In the data rows, the value 500 means zero.
The table:
"792 412 456 722 397 766 134 414 563 497 106 401"
"318 583 682 317 548 337 705 721 451 402 902 515"
"525 450 615 441 507 546 494 613 436 367 658 533"
"360 686 716 430 479 462 551 670 583 454 748 387"
"577 541 622 567 436 601 341 570 585 457 469 395"
"729 245 251 603 505 612 387 295 388 517 156 616"
"400 716 553 536 469 476 505 496 666 604 520 422"
"195 757 459 440 542 300 780 467 602 676 650 475"
"299 576 665 292 554 333 746 684 434 428 909 548"
"214 700 439 412 543 282 763 464 566 667 647 513"
"369 663 677 444 463 451 545 653 605 475 726 349"
"555 483 644 495 476 600 395 618 514 397 572 464"
"317 548 664 301 551 350 728 713 448 424 892 524"
"625 433 320 652 474 618 378 324 540 601 181 486"
"463 460 328 499 533 441 593 360 469 587 386 579"
"173 786 499 439 523 279 744 492 607 666 660 443"
"550 428 608 439 513 507 502 632 425 382 652 535"
"579 550 484 615 459 614 334 448 619 548 312 394"
"219 701 428 410 541 282 764 459 567 653 637 500"
"617 494 375 656 454 608 356 344 572 609 212 443"
"372 709 580 520 472 470 517 552 691 571 584 355"
"330 600 713 318 527 387 654 699 484 428 867 470"
"526 408 341 500 554 460 566 395 413 547 396 613"
"557 472 638 443 480 562 429 615 485 392 606 465"
"563 358 352 458 522 475 559 407 376 513 394 611"
"807 167 276 592 452 644 338 353 326 445 173 644"
"734 261 517 512 471 621 342 527 389 350 416 580"
"347 705 693 466 484 481 514 640 624 502 684 366"
"366 718 631 497 466 475 518 601 646 534 625 361"
"765 326 557 599 437 729 210 527 482 353 346 471"
"845 118 324 610 500 674 288 374 306 397 167 658"
"576 552 589 587 440 618 321 543 594 481 422 378"
"587 562 460 668 438 617 336 405 627 565 298 412"
"656 354 253 638 488 577 405 275 477 574 137 561"
"450 502 345 506 526 429 592 388 482 605 388 531"
"750 268 523 530 496 654 328 541 379 336 414 576"
"184 836 517 436 519 302 732 514 650 675 694 401"
"717 288 576 551 468 685 275 538 421 350 395 520"
"376 722 559 511 467 483 520 515 666 604 537 369"
"804 391 487 673 412 776 135 443 575 448 158 396"
"277 578 409 416 569 304 809 461 460 599 640 576"
"588 567 402 663 455 601 345 365 606 606 233 468"
"781 185 276 597 516 629 356 333 351 458 164 634"
"250 585 613 286 598 263 835 623 417 453 894 585"
"149 877 637 413 498 327 700 587 678 625 769 357"
"447 437 466 366 556 386 684 535 374 432 669 614"
"386 674 467 533 482 463 544 438 632 634 449 420"
"574 580 513 622 423 600 323 459 614 539 348 389"
"577 557 541 620 428 613 323 488 621 522 364 379"
"321 585 712 329 512 355 667 694 477 404 853 490"
"827 140 300 610 511 669 331 347 331 418 168 616"
"783 352 566 600 428 723 171 535 513 376 298 449"
"639 370 283 641 498 584 396 315 484 573 158 547"
"157 897 683 406 489 319 701 613 676 630 811 375"
"377 642 423 528 494 447 558 419 594 647 431 453"
"151 808 548 434 496 305 740 536 660 674 719 401"
"639 322 267 641 506 574 389 300 475 567 145 586"
"526 429 325 515 542 454 591 369 418 564 401 608"
"411 548 348 533 514 437 592 428 542 644 421 506"
"613 308 377 492 557 505 525 413 366 474 412 621"
"795 388 535 680 410 750 147 484 553 412 228 404"
"324 555 411 402 569 282 765 461 442 566 651 587"
"632 256 452 494 520 584 412 486 359 376 417 622"
"258 573 618 282 578 283 815 685 397 446 913 573"
"371 627 705 352 505 391 612 700 507 431 837 460"
"377 709 652 481 467 442 520 589 620 511 665 362"
"704 282 270 633 518 598 379 306 396 530 160 604"
"708 250 480 502 505 575 400 506 366 353 419 606"
"352 636 713 384 493 436 564 694 543 412 812 444"
"379 495 413 378 534 338 749 487 420 545 640 610"
"337 538 430 389 566 325 748 470 438 552 632 597"
"369 668 722 407 496 461 566 692 594 442 747 413"
"644 271 406 494 539 524 495 476 352 431 426 640"
"552 451 647 417 494 540 451 636 463 356 635 476"
"759 261 531 558 480 649 293 548 409 334 393 535"
"740 231 273 612 505 611 384 308 383 491 143 629"
"600 328 382 489 539 500 519 444 360 427 412 635"
"352 607 724 379 499 433 597 715 531 434 838 422"
"154 853 589 430 520 312 722 548 669 655 759 361"
"412 408 510 359 598 403 641 540 385 425 664 600"
"792 393 464 713 409 764 115 411 588 479 142 413"
"215 590 580 251 587 258 852 619 413 474 916 583"
"460 435 525 376 545 413 621 567 383 434 661 589"
"504 412 563 389 551 469 575 653 381 401 661 572"
"579 520 614 536 449 604 343 575 564 445 496 418"
"155 814 502 419 523 336 740 502 624 745 675 430"
"368 719 621 485 473 473 519 579 644 566 614 377"
"401 630 410 542 486 431 548 416 560 619 388 461"
"507 417 344 510 542 457 589 393 434 580 398 591"
"410 598 409 547 513 423 575 380 574 635 417 470"
"571 537 426 635 443 612 348 381 602 579 265 430"
"596 497 352 647 448 604 356 337 580 604 190 458"
"408 460 483 368 554 381 698 525 387 465 654 614"
"643 247 471 475 522 555 443 480 341 401 428 626"
"610 454 301 646 478 590 387 310 509 574 171 519"
"391 481 450 369 567 342 715 498 387 509 642 613"
"367 690 491 539 470 456 533 466 631 638 485 417"
"272 598 629 279 565 305 789 665 412 441 927 567"
"262 591 398 404 564 304 769 466 484 607 603 564"
"383 697 496 526 481 474 518 481 632 608 515 396"
"598 328 354 474 551 489 537 414 366 489 398 635"
"811 386 517 681 443 785 138 502 569 437 201 420"
"594 496 640 530 458 605 322 594 542 423 514 408"
"571 550 576 604 445 604 322 537 601 498 408 374"
"429 540 352 538 508 423 576 388 516 630 409 521"
"688 278 472 507 521 679 404 504 346 427 425 616"
"582 497 643 505 470 593 354 615 546 407 541 439"
"810 358 568 656 423 767 176 513 541 402 247 414"
"779 357 548 639 437 743 170 528 518 376 300 443"
"770 320 568 593 445 721 216 530 473 352 337 489"
"222 654 430 404 548 271 764 449 527 637 654 538"
"772 297 582 578 456 701 253 545 451 329 340 462"
"517 434 603 397 522 473 533 595 466 373 661 559"
"479 405 553 396 531 449 599 565 386 409 679 572"
The rows trace a few hidden curves; rows on the same curve form a group. Groups are numbered from 0 in the order they first appear among the rows asked about.
Rows drawn again from the table, each followed by its group:
"299 576 665 292 554 333 746 684 434 428 909 548" 0
"552 451 647 417 494 540 451 636 463 356 635 476" 1
"643 247 471 475 522 555 443 480 341 401 428 626" 0
"479 405 553 396 531 449 599 565 386 409 679 572" 1
"347 705 693 466 484 481 514 640 624 502 684 366" 0
"526 429 325 515 542 454 591 369 418 564 401 608" 0
"214 700 439 412 543 282 763 464 566 667 647 513" 1
"598 328 354 474 551 489 537 414 366 489 398 635" 0
"571 550 576 604 445 604 322 537 601 498 408 374" 1
"765 326 557 599 437 729 210 527 482 353 346 471" 0
"617 494 375 656 454 608 356 344 572 609 212 443" 1
"507 417 344 510 542 457 589 393 434 580 398 591" 0
"610 454 301 646 478 590 387 310 509 574 171 519" 1
"360 686 716 430 479 462 551 670 583 454 748 387" 0
"587 562 460 668 438 617 336 405 627 565 298 412" 1
"337 538 430 389 566 325 748 470 438 552 632 597" 1
"781 185 276 597 516 629 356 333 351 458 164 634" 1
"184 836 517 436 519 302 732 514 650 675 694 401" 1
"795 388 535 680 410 750 147 484 553 412 228 404" 0
"504 412 563 389 551 469 575 653 381 401 661 572" 1
"367 690 491 539 470 456 533 466 631 638 485 417" 0
"219 701 428 410 541 282 764 459 567 653 637 500" 1
"149 877 637 413 498 327 700 587 678 625 769 357" 1
"563 358 352 458 522 475 559 407 376 513 394 611" 0
"410 598 409 547 513 423 575 380 574 635 417 470" 0
"625 433 320 652 474 618 378 324 540 601 181 486" 1
"463 460 328 499 533 441 593 360 469 587 386 579" 0
"582 497 643 505 470 593 354 615 546 407 541 439" 1
"376 722 559 511 467 483 520 515 666 604 537 369" 0
"550 428 608 439 513 507 502 632 425 382 652 535" 1
"704 282 270 633 518 598 379 306 396 530 160 604" 1
"574 580 513 622 423 600 323 459 614 539 348 389" 1
"368 719 621 485 473 473 519 579 644 566 614 377" 0
"352 607 724 379 499 433 597 715 531 434 838 422" 0
"810 358 568 656 423 767 176 513 541 402 247 414" 0
"250 585 613 286 598 263 835 623 417 453 894 585" 0
"157 897 683 406 489 319 701 613 676 630 811 375" 1
"272 598 629 279 565 305 789 665 412 441 927 567" 0
"588 567 402 663 455 601 345 365 606 606 233 468" 1
"577 557 541 620 428 613 323 488 621 522 364 379" 1
"807 167 276 592 452 644 338 353 326 445 173 644" 1
"579 520 614 536 449 604 343 575 564 445 496 418" 1
"596 497 352 647 448 604 356 337 580 604 190 458" 1
"594 496 640 530 458 605 322 594 542 423 514 408" 1
"460 435 525 376 545 413 621 567 383 434 661 589" 1
"639 322 267 641 506 574 389 300 475 567 145 586" 1
"576 552 589 587 440 618 321 543 594 481 422 378" 1
"729 245 251 603 505 612 387 295 388 517 156 616" 1
"845 118 324 610 500 674 288 374 306 397 167 658" 1
"401 630 410 542 486 431 548 416 560 619 388 461" 0
"772 297 582 578 456 701 253 545 451 329 340 462" 0
"386 674 467 533 482 463 544 438 632 634 449 420" 0
"377 709 652 481 467 442 520 589 620 511 665 362" 0
"352 636 713 384 493 436 564 694 543 412 812 444" 0
"400 716 553 536 469 476 505 496 666 604 520 422" 0
"632 256 452 494 520 584 412 486 359 376 417 622" 0
"450 502 345 506 526 429 592 388 482 605 388 531" 0
"644 271 406 494 539 524 495 476 352 431 426 640" 0
"770 320 568 593 445 721 216 530 473 352 337 489" 0
"366 718 631 497 466 475 518 601 646 534 625 361" 0
"811 386 517 681 443 785 138 502 569 437 201 420" 0
"734 261 517 512 471 621 342 527 389 350 416 580" 0
"708 250 480 502 505 575 400 506 366 353 419 606" 0
"324 555 411 402 569 282 765 461 442 566 651 587" 1
"525 450 615 441 507 546 494 613 436 367 658 533" 1
"377 642 423 528 494 447 558 419 594 647 431 453" 0
"173 786 499 439 523 279 744 492 607 666 660 443" 1
"613 308 377 492 557 505 525 413 366 474 412 621" 0
"411 548 348 533 514 437 592 428 542 644 421 506" 0
"277 578 409 416 569 304 809 461 460 599 640 576" 1
"759 261 531 558 480 649 293 548 409 334 393 535" 0
"154 853 589 430 520 312 722 548 669 655 759 361" 1
"779 357 548 639 437 743 170 528 518 376 300 443" 0
"195 757 459 440 542 300 780 467 602 676 650 475" 1
"792 393 464 713 409 764 115 411 588 479 142 413" 0
"526 408 341 500 554 460 566 395 413 547 396 613" 0
"517 434 603 397 522 473 533 595 466 373 661 559" 1
"369 668 722 407 496 461 566 692 594 442 747 413" 0
"151 808 548 434 496 305 740 536 660 674 719 401" 1
"258 573 618 282 578 283 815 685 397 446 913 573" 0
"600 328 382 489 539 500 519 444 360 427 412 635" 0
"412 408 510 359 598 403 641 540 385 425 664 600" 1
"222 654 430 404 548 271 764 449 527 637 654 538" 1
"391 481 450 369 567 342 715 498 387 509 642 613" 1
"579 550 484 615 459 614 334 448 619 548 312 394" 1
"750 268 523 530 496 654 328 541 379 336 414 576" 0
"557 472 638 443 480 562 429 615 485 392 606 465" 1
"717 288 576 551 468 685 275 538 421 350 395 520" 0
"371 627 705 352 505 391 612 700 507 431 837 460" 0
"639 370 283 641 498 584 396 315 484 573 158 547" 1
"447 437 466 366 556 386 684 535 374 432 669 614" 1
"318 583 682 317 548 337 705 721 451 402 902 515" 0
"369 663 677 444 463 451 545 653 605 475 726 349" 0
"408 460 483 368 554 381 698 525 387 465 654 614" 1
"429 540 352 538 508 423 576 388 516 630 409 521" 0
"571 537 426 635 443 612 348 381 602 579 265 430" 1
"317 548 664 301 551 350 728 713 448 424 892 524" 0
"372 709 580 520 472 470 517 552 691 571 584 355" 0
"577 541 622 567 436 601 341 570 585 457 469 395" 1
"215 590 580 251 587 258 852 619 413 474 916 583" 0
"804 391 487 673 412 776 135 443 575 448 158 396" 0
"262 591 398 404 564 304 769 466 484 607 603 564" 1
"740 231 273 612 505 611 384 308 383 491 143 629" 1
"783 352 566 600 428 723 171 535 513 376 298 449" 0
"688 278 472 507 521 679 404 504 346 427 425 616" 0
"827 140 300 610 511 669 331 347 331 418 168 616" 1
"379 495 413 378 534 338 749 487 420 545 640 610" 1
"330 600 713 318 527 387 654 699 484 428 867 470" 0
"555 483 644 495 476 600 395 618 514 397 572 464" 1
"656 354 253 638 488 577 405 275 477 574 137 561" 1
"321 585 712 329 512 355 667 694 477 404 853 490" 0
"155 814 502 419 523 336 740 502 624 745 675 430" 1
"792 412 456 722 397 766 134 414 563 497 106 401" 0
"383 697 496 526 481 474 518 481 632 608 515 396" 0
